Each row has a name. After each piece below comes the name of the row it's from, unless a question asks for something else. Each question is about the rows just above it.

<100>: [ 70 120 196 180 181 125  88]
<105>: [181 126 169 121  81  97 169]
<178>: [125 169 169 181  97 122  81]
<151>: [ 94 124 167 157 158 127 106]
<54>: [126 124 167 158 158  94 105]
<155>: [100 125 160 151 152 127 110]
<144>: [ 94 124 167 158 158 127 105]
<179>: [ 81 122 181 169 169 126  97]
Put [ 81  97 122 126 169 169 181] back in order: which row is it? => <179>
Put [106  94 124 167 157 158 127] back in order: which row is it? => <151>
Which row holds these entries in another order? [105 127 158 158 167 124  94] => <144>
Which row holds these entries in another order? [160 152 127 151 100 125 110] => <155>
Put [169 169  97 122  81 126 181] back in order: which row is it? => <179>

<126>: [141 152 144 120 108 137 149  98 111 141 132 126 140 112 123 124 140 107
 139 133 125 145 125 127 130 109 112 101 107 118 112 144 151 111 158 128
 112 119 143 128  98 132 125 156 123 145 137 135 128 156 149 136 123 107
 114 126 140 115 142 119 106]
<80>: [141 139 127 143 124 118 114 112 144 109 112 128 115 106 151 123 126  98
 126 156 108 125  99 123 119 111 144 107 141 158 145 145 112 107 152 120
 140 107 111 130 125 140 149 132 123 132 119 136 128 140 128 137 125 142
 137 112 156 101 133 135 149]
<37>: [132 127 134 133 133 122 129 123 132 123 131 106 135 133 120 131 139 129
 122 122 137 121 119 133 130 131 125 133 128 142 138 125 124 132 128 123
 129 127 130 129 125 129 140 114 125 124 132 138 121 122 122 135 127 133
 119 127 132 140 132 134 123]
<115>: [127 137  98 139 188 148  94 104 177 156 100 118 158 149  78 104 113 126
 105 146 126 143 155  94  72 156 158 169 131 119 106 173  82 133 115 122
  89  71 132 109 154 148 121 169  80  84 193 160 129 140 113 108 116 132
  77 137 151 169 155  98 113]
<62>: [129 137 122 116 121 120 130 133 129 112 120 131 139 146 116 116 124 120
 130 138 102 139 148 111 109 128 139 115 128 128 115 109 128 133 136 134
 144 118 125 127 105 103 151 137 107 111 123 108 133 138 123 126 124 125
 129  95 125 127 139 120 123]
[143 124 118 114 112 144 109 112 128 115 106 151 123 126  98 126 156 108
 125  99 123 119 111 144 107 141 158 145 145 112 107 152 120 140 107 111
 130 125 140 149 132 123 132 119 136 128 140 128 137 125 142 137 112 156
 101 133 135 149 141 139 127] is which row reordered? => <80>
[141 107 108 107 128 118  98 111 127 125 112 136 112 144 139 106 140 137
  99 132 130 109 119 126 111 151 135 156 128 124 123 133 152 143 141 128
 123 140 132 112 114 140 120 112 158 123 101 125 145 149 137 156 119 125
 126 142 115 149 144 145 107] is which row reordered? => <80>
Put [149 135 133 101 156 112 137 142 125 137 128 140 128 136 119 132 123 132
 149 140 125 130 111 107 140 120 152 107 112 145 145 158 141 107 144 111
 119 123  99 125 108 156 126  98 126 123 151 106 115 128 112 109 144 112
 114 118 124 143 127 139 141] back in order: which row is it? => <80>
[114 127 123 132 138 123 134 131 121 132 140 131 142 124 132 125 130 129
 122 119 125 127 139 123 132 124 128 128 119 132 121 129 127 134 122 125
 133 131 138 129 122 133 140 133 129 133 120 133 132 133 123 135 135 106
 137 125 122 122 130 129 127] is which row reordered? => <37>

<73>: [141 113 121 122 120 129]
<19>: [140 121 121 113 123 130]
<49>: [121 130 121 123 141 113]
<76>: [121 112 129 121 141 123]
<21>: [129 113 122 120 121 141]
Put [130 140 121 121 113 123] back in order: which row is it? => <19>
[123 141 121 129 112 121] is which row reordered? => <76>
Which row holds these entries in another order? [129 121 123 121 112 141] => <76>
Which row holds these entries in another order? [112 121 121 123 129 141] => <76>
Which row holds these entries in another order? [113 123 130 140 121 121] => <19>
[130 123 113 121 121 140] is which row reordered? => <19>
Put [121 121 123 113 130 141] back in order: which row is it? => <49>

<158>: [124 123 124 123 122 123 124 123 124 124 123 124 123 124 124 124 124 123
 124 124 124 123 123 124 124]
<33>: [123 123 124 124 123 123 123 124 123 123 123 124 123 124 123 124 124 124
 124 124 123 124 124 124 124]
<117>: [124 124 124 124 124 123 124 124 123 123 123 124 124 124 123 124 123 123
 124 124 123 124 124 123 123]
<122>: [123 124 124 124 123 124 123 124 124 124 123 123 125 124 124 123 123 123
 123 123 123 123 124 124 123]
<11>: [180 170 174 175 152 168 102 152 146 113 118 107 164 174 175 141 117 164
  89 135 101 174  89 151 156]
<81>: [124 124 124 124 124 123 124 123 123 123 123 123 123 123 124 124 123 123
 124 123 123 123 124 124 124]
<47>: [127 126 126 126 125 126 122 125 124 122 123 122 126 126 126 124 123 126
 121 124 122 126 121 125 125]
<26>: [181 172 175 177 153 170 101 152 147 112 117 106 166 175 177 142 116 166
  88 135 100 176  87 152 157]
<135>: [118 122 119 119 127 122 146 128 129 142 141 144 124 120 119 132 140 124
 150 135 146 119 150 127 126]
<142>: [127 127 122 121 127 122 122 126 126 126 126 127 127 123 122 125 127 121
 127 126 125 123 125 126 120]
[124 124 123 123 124 124 123 123 123 124 123 123 123 124 123 124 123 124
 124 124 124 124 123 124 124] is which row reordered? => <33>
[124 124 124 123 123 125 124 124 123 123 123 123 123 123 123 124 124 123
 123 124 124 124 123 124 123] is which row reordered? => <122>
[121 126 126 123 125 121 123 124 124 122 125 125 122 126 126 126 124 122
 126 126 122 125 127 126 126] is which row reordered? => <47>
Put [124 123 123 124 124 123 123 123 124 123 123 123 124 123 124 123 124 124
 124 124 124 123 124 124 124] back in order: which row is it? => <33>
[123 123 124 124 124 123 124 123 124 124 124 123 124 123 123 124 123 124
 124 124 123 124 123 124 124] is which row reordered? => <117>
Which row holds these entries in another order? [124 124 124 123 123 123 124 123 123 124 124 123 123 123 123 123 123 123
 124 123 124 124 124 124 124] => <81>
Which row holds these entries in another order? [124 124 123 124 123 123 123 123 124 124 123 124 124 124 124 124 124 124
 123 124 123 123 123 124 124] => <117>

<69>: [137 107 112 121]
<17>: [137 101  91 165]
<36>: [145 117 113 100]
<112>: [149 139 131 136]
<44>: [142  80 100 121]
<140>: [120  70 114 171]
<137>: [155 139 131 136]
<91>: [166 137  91 101]
Put [165 137 101  91] back in order: which row is it? => <17>
Put [ 91 101 166 137] back in order: which row is it? => <91>

<34>: [128 127 128 140 126 136 121 128]
<75>: [128 116 126 130 129 137 124 131]
<176>: [127 129 131 129 130 107 120 129]
<87>: [128 129 129 124 126  73 129 126]
<50>: [131 126 130 130 133 119 131 130]
<72>: [127 130 127 139 125 114 125 131]
<103>: [130 131 127 129 119 129 129 128]
<97>: [129 130 127 131 124 137 116 126]
<68>: [128 128 128 128 129 140 140 128]
<90>: [128 130 127 119 129 128 131 129]
<202>: [128 128 126 134 131 108 129 128]
Which row holds these entries in another order? [116 124 126 127 129 130 131 137] => <97>
Which row holds these entries in another order? [129 128 130 127 119 129 128 131] => <90>

<39>: [111 124 140 134]
<169>: [104 123 133 125]
<40>: [146 132 127 128]
<161>: [155 203 140 124]
<160>: [107  83 124 129]
<63>: [120 179 133 126]
<175>: [153 131 130 126]
<174>: [129 106 124  83]
<14>: [152 135 139 122]
[203 140 124 155] is which row reordered? => <161>
[124 140 203 155] is which row reordered? => <161>
Put [129 124  83 107] back in order: which row is it? => <160>
Which row holds these entries in another order? [124 129 107  83] => <160>
Which row holds these entries in another order? [111 124 134 140] => <39>

<131>: [126 148 127 111 149 120 128 133 130 121 157 128]
<129>: [127 133 129 131 126 111 150 148 121 127 120 149]
<118>: [129 150 148 148 131 120 127 127 133 126 111 121]
<27>: [128 127 133 129 150 111 121 126 148 120 131 149]
<125>: [128 130 160 141 115 120 128 125 125 120 102 140]
<153>: [128 129 125  94 137 141 130 116 127 126 160 151]
<124>: [128 130 149 120 120 128 126 111 127 133 149 149]
<182>: [128 129 129  93 157 160 126 121 129 132 143  91]
<166>: [128 130 149 120 120 128 126 111 127 133 157 148]
Put [120 150 129 127 111 127 149 121 148 133 131 126] back in order: which row is it? => <129>
[111 120 121 126 127 128 128 130 133 148 149 157] is which row reordered? => <131>
Which row holds these entries in another order? [148 157 133 127 111 126 128 120 120 149 130 128] => <166>
Put [150 111 121 126 148 120 131 149 128 127 133 129] back in order: which row is it? => <27>
[127 148 150 131 111 120 133 148 127 121 129 126] is which row reordered? => <118>
Which row holds these entries in another order? [111 120 121 126 127 127 129 131 133 148 149 150] => <129>
[149 149 133 127 111 126 128 120 120 149 130 128] is which row reordered? => <124>

<84>: [103 109  96  78 193 201  77 127 158]
<116>: [125 172 101 135 114 109 149 134 114]
<66>: [ 96  77 201 127 109 103 158  78 194]
[172 101 135 149 114 109 134 125 114] is which row reordered? => <116>
[ 78 158 201 103 194  77 127  96 109] is which row reordered? => <66>

<150>: [128 145 132 125 133 131 153 128 114 130 131 157 129 124 174 137 136 124
 121 124 152 122 138 126 100 164]
<164>: [129 145 125 131 156 126 164 137 128 131 133 174 124 153 128 152 124 130
 114 138 132 125 122 121 136 100]
<92>: [128 142 131 127 128 131 118 129 128 126 133 116 132 116 132 181 133 128
 122 126 150 129 124 130 192 140]
<121>: [129 120 131 134 132 137  99 132 141 129 131 120 127 116  89 142 123 129
 132 121 155 127 123 127 149 107]
<31>: [128 121 125 174 131 138 100 137 132 122 114 152 128 153 133 156 124 125
 145 130 137 126 131 129 164 124]
<111>: [153 114 164 133 131 100 128 126 129 137 132 152 174 128 121 130 125 145
 136 124 131 124 156 121 138 124]
<74>: [156 131 164 138 131 145 128 126 121 133 124 132 114 124 129 130 174 122
 125 100 137 152 124 153 136 128]
Put [124 131 130 137 164 121 128 122 174 133 128 124 152 157 145 126 131 129
 132 124 100 125 138 153 114 136] back in order: which row is it? => <150>
Put [123 116 121 127 127 129 141 131 107 120 149 142 123 132 127 134 129 120
 131 137  89 132 132 155  99 129] back in order: which row is it? => <121>
Which row holds these entries in another order? [128 136 153 124 152 137 100 125 122 174 130 129 124 114 132 124 133 121
 126 128 145 131 138 164 131 156] => <74>
[100 114 121 122 124 124 124 125 126 128 128 129 130 131 131 132 133 136
 137 138 145 152 153 156 164 174] is which row reordered? => <74>
Put [125 174 131 138 100 137 132 122 114 152 128 153 133 156 124 125 145 130
 137 126 131 129 164 124 128 121] back in order: which row is it? => <31>
Put [136 145 137 124 174 130 131 138 132 126 133 129 128 125 125 100 152 124
 128 121 156 122 131 164 153 114] back in order: which row is it? => <164>

<132>: [ 71 131 105 117 157]
<102>: [116 157 105 132  71]
<106>: [117 157 105 132  71]
<93>: [ 90 182  77 136  68]
<141>: [177 102 100  68 140]
<101>: [158 175 161 112  92]
<119>: [136  68  77 182  89]
<159>: [109 170 120  85 172]
Put [ 85 109 120 170 172] back in order: which row is it? => <159>
Put [182  68 136  77  90] back in order: which row is it? => <93>
[ 71 105 117 132 157] is which row reordered? => <106>
Which row holds these entries in another order? [157 131  71 105 117] => <132>
[161 158 112  92 175] is which row reordered? => <101>
Put [157  71 131 105 117] back in order: which row is it? => <132>
Put [172 109 170 120  85] back in order: which row is it? => <159>

<120>: [174 122 143 124 118 104 118 145 137  94 149]
<56>: [137 127 136 128 108 137 134 126 124 110 128]
<42>: [112 122 151 146 132 192  87 152 159 159 125]
<99>: [ 87 146 159 122 151 132 152 159 112 125 193]
<147>: [134 112 129 127 119 136 110 145 150 103 142]
<79>: [131 104 135 131 131 149  85 164 175 118 151]
<146>: [149 124 131 112 117 141 135 121 119 100 128]
[142 134 112 129 127 119 136 110 145 150 103] is which row reordered? => <147>
Which row holds these entries in another order? [125 159 159 152  87 192 132 146 151 122 112] => <42>
[108 110 124 126 127 128 128 134 136 137 137] is which row reordered? => <56>

<185>: [125 124 107 123 107 140 160 124 142 129 134 154 127 156 131 124]
<198>: [123 139 140 109 147 117 115 179 132 131 112 131 116 120 133 121]
<82>: [136 143 120 105 125 131 186 102 134 127 135 121 136 125 121  96]
<29>: [106 131 132 145 115 124 128 136 122 138 133 128 120 152 129  96]
<2>: [134 142 138 133 135 124 127 130 117 124 125 134 120 149 121 112]
<138>: [135 138 118 124 133  99 106 102 120 122 136 130 135 117 137 116]
<3>: [129 137 129 123 110 118 105  99 138 132 139 121 127 104 133 156]
<165>: [124 117 113 108 136 131  91  71 145 125 127 123 123 128 135 109]
<13>: [134 128 151 128 141 133  89 109 129 144 140 121 132 123 108 134]
<199>: [139 123 118 118 158 123 121 144 125 138 129 145 115 124 125 127]
<52>: [138 116 106 102 133 135  99 118 136 130 117 135 124 137 119 122]
Put [ 96 121 125 136 121 135 127 134 102 186 131 125 105 120 143 136] back in order: which row is it? => <82>
Put [145 136 135 113  71 123 131 127 117 124 123 128 108 109  91 125] back in order: which row is it? => <165>
Put [122 138 116 106 102 133 135  99 118 136 130 117 135 124 137 119] back in order: which row is it? => <52>

<57>: [106 101 140 118 124 111 124 137 126 126 122 202 151 128]
<127>: [127 123 121 122 146 131 117 104  93 123 131 124 128 129]
<5>: [117 121  93 131 122 129 124 123 146 128 104 123 131 128]
<43>: [137 202 111 151 126 118 124 124 125 140 106 128 122 101]
Which row holds these entries in another order? [121 123 117 127 123 122  93 131 124 129 131 128 146 104] => <127>
Put [140 128 126 151 137 106 118 202 111 124 125 124 101 122] back in order: which row is it? => <43>
[101 122 128 106 140 125 124 124 118 126 151 111 202 137] is which row reordered? => <43>
Put [ 93 131 122 129 124 123 146 128 104 123 131 128 117 121] back in order: which row is it? => <5>
Put [101 106 111 118 122 124 124 125 126 128 137 140 151 202] back in order: which row is it? => <43>

<88>: [153 102 186 185]
<85>: [105 201 200 163]
<206>: [130 130 145 135]
<187>: [143 145 141 141]
<89>: [101 101 147 125]
<18>: [122 122 146 136]
<181>: [186 186 102 153]
<35>: [162 162 122 152]
<163>: [201 201 105 163]
<134>: [138 138 132 144]
<177>: [201 201 105 129]
Put [147 125 101 101] back in order: which row is it? => <89>
Which row holds these entries in another order? [122 162 162 152] => <35>
[163 201 201 105] is which row reordered? => <163>
Put [185 153 102 186] back in order: which row is it? => <88>
Put [141 141 143 145] back in order: which row is it? => <187>
Put [102 153 186 186] back in order: which row is it? => <181>

<25>: [123 129 135 147 101 129 140 124 135 143 146 134 135 118]
<95>: [143 135 119 101 134 124 129 129 146 123 147 140 135 135]
<86>: [ 86 160 157 139 139 124  85 172  86  90  69 152 149 144]
<23>: [130 102 130  92 143 121 126 149 164 125 139 143 107 106]
<53>: [128 116 137 131 147 108 106 148 152  95 141 119 123 149]
<133>: [136 131 137 123 146 118 132 125 128 122 115 134 114 154]
<51>: [ 74  98  98 160  65 151 184  92 102 116  86 151  85 171]
<130>: [116 160  74 151  64  98  92  98 171  85  86 102 151 184]
<162>: [119 102 129 143 147 146 123 135 124 135 140 129 135 134]
[129 140 124 135 143 146 134 135 118 123 129 135 147 101] is which row reordered? => <25>
[ 64  74  85  86  92  98  98 102 116 151 151 160 171 184] is which row reordered? => <130>
[144 149 152  69  90  86 172  85 124 139 139 157 160  86] is which row reordered? => <86>
Put [119 101 134 124 129 129 146 123 147 140 135 135 143 135] back in order: which row is it? => <95>

<108>: [124 127 130 126 134 121 122 115 131 127 125 125 127 125 123 128 127 123
 122 120 136 133 129 121 127 132 130 128 128 132 126 129 124 139 131 127
 119 128 126 141 123 124 131 125 128]
<32>: [145 134 132 122 130 133 137 120 135 152 136 126 127 129 135 136 136 132
 122 138 135 134 119 112 123 127 142 135 117 130 133 127 132 131 135 125
 126 129 131 136 131 129 130 135 130]
<45>: [145 133 137 119 127 131 137 134 123 122 135 125 130 122 127 129 126 132
 133 132 134 130 120 137 131 117 136 112 130 126 135 135 130 131 136 129
 135 152 132 129 136 142 127 135 135]
<64>: [145 134 162 130 118 111 130 108 147 154 103 131 141 140 153  98 150 130
 153 152 140  92 138 146 145 106 147 131 151 156 104 127 160 124 139 165
 137 152 160 149 162 113 144 130 149]
<104>: [106 124 139 103 152  98  92 162 137 130 161 141 108 118 150 127 154 138
 147 149 152 144 153 151 156 147 140 113 134 149 130 146 131 160 140 130
 162 111 104 165 145 153 145 131 130]
<98>: [137 129 135 135 136 145 132 152 137 127 125 127 131 134 122 112 130 120
 122 123 132 142 131 129 129 135 136 130 136 136 135 131 135 133 134 117
 126 127 130 132 130 119 135 126 133]
Which row holds these entries in another order? [112 117 119 120 122 122 123 125 126 126 127 127 127 129 129 129 130 130
 130 130 131 131 131 132 132 132 133 133 134 134 135 135 135 135 135 135
 136 136 136 136 137 137 142 145 152] => <98>
Which row holds these entries in another order? [130 147 146 156 103 144 131 140  92 139 152 108 130 137 131 149 162 104
 147 113 160 118 153 150 138 124 145 127 106 111 149 130 154 145 165 130
 151 161 162 153 140 134  98 152 141] => <104>
Which row holds these entries in another order? [137 127 125 127 131 134 122 112 130 120 122 123 132 142 131 129 129 135
 136 130 136 136 135 131 135 133 134 117 126 127 130 132 130 119 135 126
 133 137 129 135 135 136 145 132 152] => <98>

<4>: [126 135 132 128 125 132 126 134 136 119 130 126 127 126 133 125 125 130]
<48>: [126 144 146 125 126 115 120 126 149 140 135 150 117 120 125 114 136 133]
<77>: [135 132 135 126 119 133 125 130 132 127 137 130 126 126 126 125 125 128]
<41>: [125 180 189 123 110  83 106 116 196 166 147 194  96  99 119  82 153 142]
<128>: [132 126 125 133 125 135 132 127 126 126 125 119 135 130 130 136 126 128]
<8>: [107  91  87 113 141 180 131 125  89  90 130  79 140 141 130 166 104 130]
Put [128 126 136 130 130 135 119 125 126 126 127 132 135 125 133 125 126 132] back in order: which row is it? => <128>
Put [119 125 125 125 126 126 126 126 127 128 130 130 132 132 133 135 135 136] back in order: which row is it? => <128>

